In the rows, 128 means zero.
Which row each row swaps with, under one turn or mirror:
Nad: [142 116 147 142 142 108  98 145 116 152 112 142 127 174 151 134 127 111
 171 154]
zasuf: [135 143 133 135 143 107  97 164 122 134 131 146  96 156 153 121 156 158
 166 152]
vobo: [164 118 141 126 138 107  99 131 118 100 140 146 122 159 122 131 157 158
 148 144]
vobev: [135 132 143 144 138  81 115 107 113 127 132 129 133 150 156 142 126 105
 134 141]
dusul: [135 116 137 130 148  98 122 124 119  82 120 132 120 170 145 138 157 139
 155 135]
kizi: [140 138 160 141 152 106  94 159 123 133 110 166  97 154 143 144 125 154
 140 141]
Bef: [131 109 146 141 148  91  77 131 124 134 135 126  94 130 140 116 143 105
 142 132]
Sibof: [123 153 140 142 142  86 113 126 116 116 137 155 138 166 154 133 135 129
 154 156]
poku: [121 120 146 137 138  95 105 129 120 131 139 147 116 133 132 137 153 182
 147 140]
rovu: [145 114 136 138 146 105 105 132 121 174 139 144  89 124 141 135 141 132
 139 138]
mili: [144 116 121 125 123 126 115 144 116 117 110 123  94 129 150 137 166 133
 150 122]
zumu: [137 123 167 132 138 107 100 127 116  93 136 141 103 127 160 133 156 150
 149 124]
miv: [142 123 122 136 138 112 103 126 125 109 132 125 101 124 137 145 158 135
 134 103]
dalu: [143 101 127 130 131 113  89 143 136 138 124 156  94 154 135 124 174 150
 162 122]
Gonin: [147 117 140 150 147 112 106 132 120 128  81 138 101 134 159 143 152 126
 152 114]
Bop: [130 144 135 139 142 121 107 146 123 113 118 168 114 164 152 153 133 158
 145 114]
pibid: [140 127 146 146 158  96 103 146 120 131 136 139 112 157 147 111 145 107
 161 170]
tenel: [157 122 136 135 129  93 123 118 126 152 107 147 116 170 177 127 143 123
 142 137]
Rima: [142 126 146 138 146 104 107 126 132 146 164 151 112 144 160 137 116 147
 147 135]
Vika: [154 115 142 137 138  98 107 131 119 137 145 136 102 177 133 129 144 172
 164 145]
girug: [131 130 117 136 135 104 101 134 116 146 160 146 108 111 141 135 149 127
 146 132]
zimu: [139 102 160 139 126 105  87 139 131 147 109 172 102 148 149 137 162 148
 164 141]
nesav: [149 119 147 129 131  96 111 126 113 111 103 135 112 170 146 153 107 132
 159 146]
bidi: [144 105 131 129 121  98 113 119 116 112 128 127 115 116 141 133 164 115
 144 126]
bupek: [130 121 140 133 147 100 114 129 121 168 135 151  95 186 141 127 130 127
 142 132]
Nofam: [125 121 128 151 142  99  98 125 112 131 128 132 108 121 137 105 167 140
 166 145]
figok: [111 118 148 145 144 111 129 127 124 129 144 141 114 158 117 152 153 120
 137 112]
gipes: [139 112 134 136 138 104 108 117 123 103  97 141 116 160 142 147 140 169
 143 130]
pade: [129 128 133 140 137 109 115 138 126 140 125 151  98 174 132 132 165  85
 146 141]
Bup: [149 117 140 140 143 100  96 140 119 165 153 134 128 157 158 149 140 120
 144 126]
mesag: [149 116 135 137 137 105  99 130 118 156 127 145 107 179 150 135 129  95
 138 138]
Fipu: [140 116 148 136 113 134 124 136 128 125 132 157 107 169 120 145 147 133
 148 113]
rop: [122 141 139 141 140  96 135 120 118 113 146 148 126 151 126 138 136 101
 150 135]
dab: [138 143 123 134 128  98 129 129 120 109 147 145 133 163 142 147 141 124
 145 107]
kisu: [117 118 138 147 152 109 110 130 121  85 134 137 118 159 135 133 134 110
 157 133]
tetu: [141 122 132 136 122 119 123 126 116 120 126 140 110 119 126 153 154 127
 134 108]
nudo: [135 126 143 138 141 104 109 133 125 181 113 143 100 128 134 134 149 143
 156 138]
Kag: [135 124 158 137 131 103 106 130 122  87 131 146  94 164 139 135 136 100
 154 133]
Rali: [124 134 121 124 143 115  96 144 119 112 137 160 103 166 135 124 139 125
 169 160]
nupun: [140 123 155 128 136 100  94 122 119 142 124 169 129 160 151 131 129 111
 167 163]
Voga: [148 104 144 133 130 119 128 124 118 148 107 136  91 141 130 158 143 125
 135 116]
miku: [112 140 127 148 126  95 128 124 127 110 136 149  99 157 144 108 158 122
 139 132]
Rinav: [140 121 152 130 140 106 113 128 124 133  97 148 133 122 130 144 157 102
 160 123]
Vozug: [123 113 147 133 143 104 108 139 122 163 106 153  90 121 154 131 147 111
 144 140]
vir: [132 132 160 133 142  97 115 130 117 122 117 137 114 122 158 136 131 162
 149 113]
rimap: [134 115 145 151 138 109 109 125 117 100  96 145 133 164 139 143 134 105
 139 138]
maki: [120 110 127 141 139  95 111 126 125 152 113 144 100 116 152 132 139 153
 152 148]
vota: [143 119 145 141 141 105 106 130 123 120 116 144  95 206 143 135 147 115
 144 140]
Lebo: [153 118 146 126 142 121  98 156 127 130 116 144  93 156 156 155 161 157
 142 116]
nus: [124 129 141 142 138  93  90 157 117 147 111 154 113 175 162 127 138 140
 157 155]

Swapped with zimu: zumu
Swapped with Bup: figok
Swapped with mili: maki
Swapped with tetu: rovu
Swapped with kisu: Nad
Swapped with Fipu: Rima

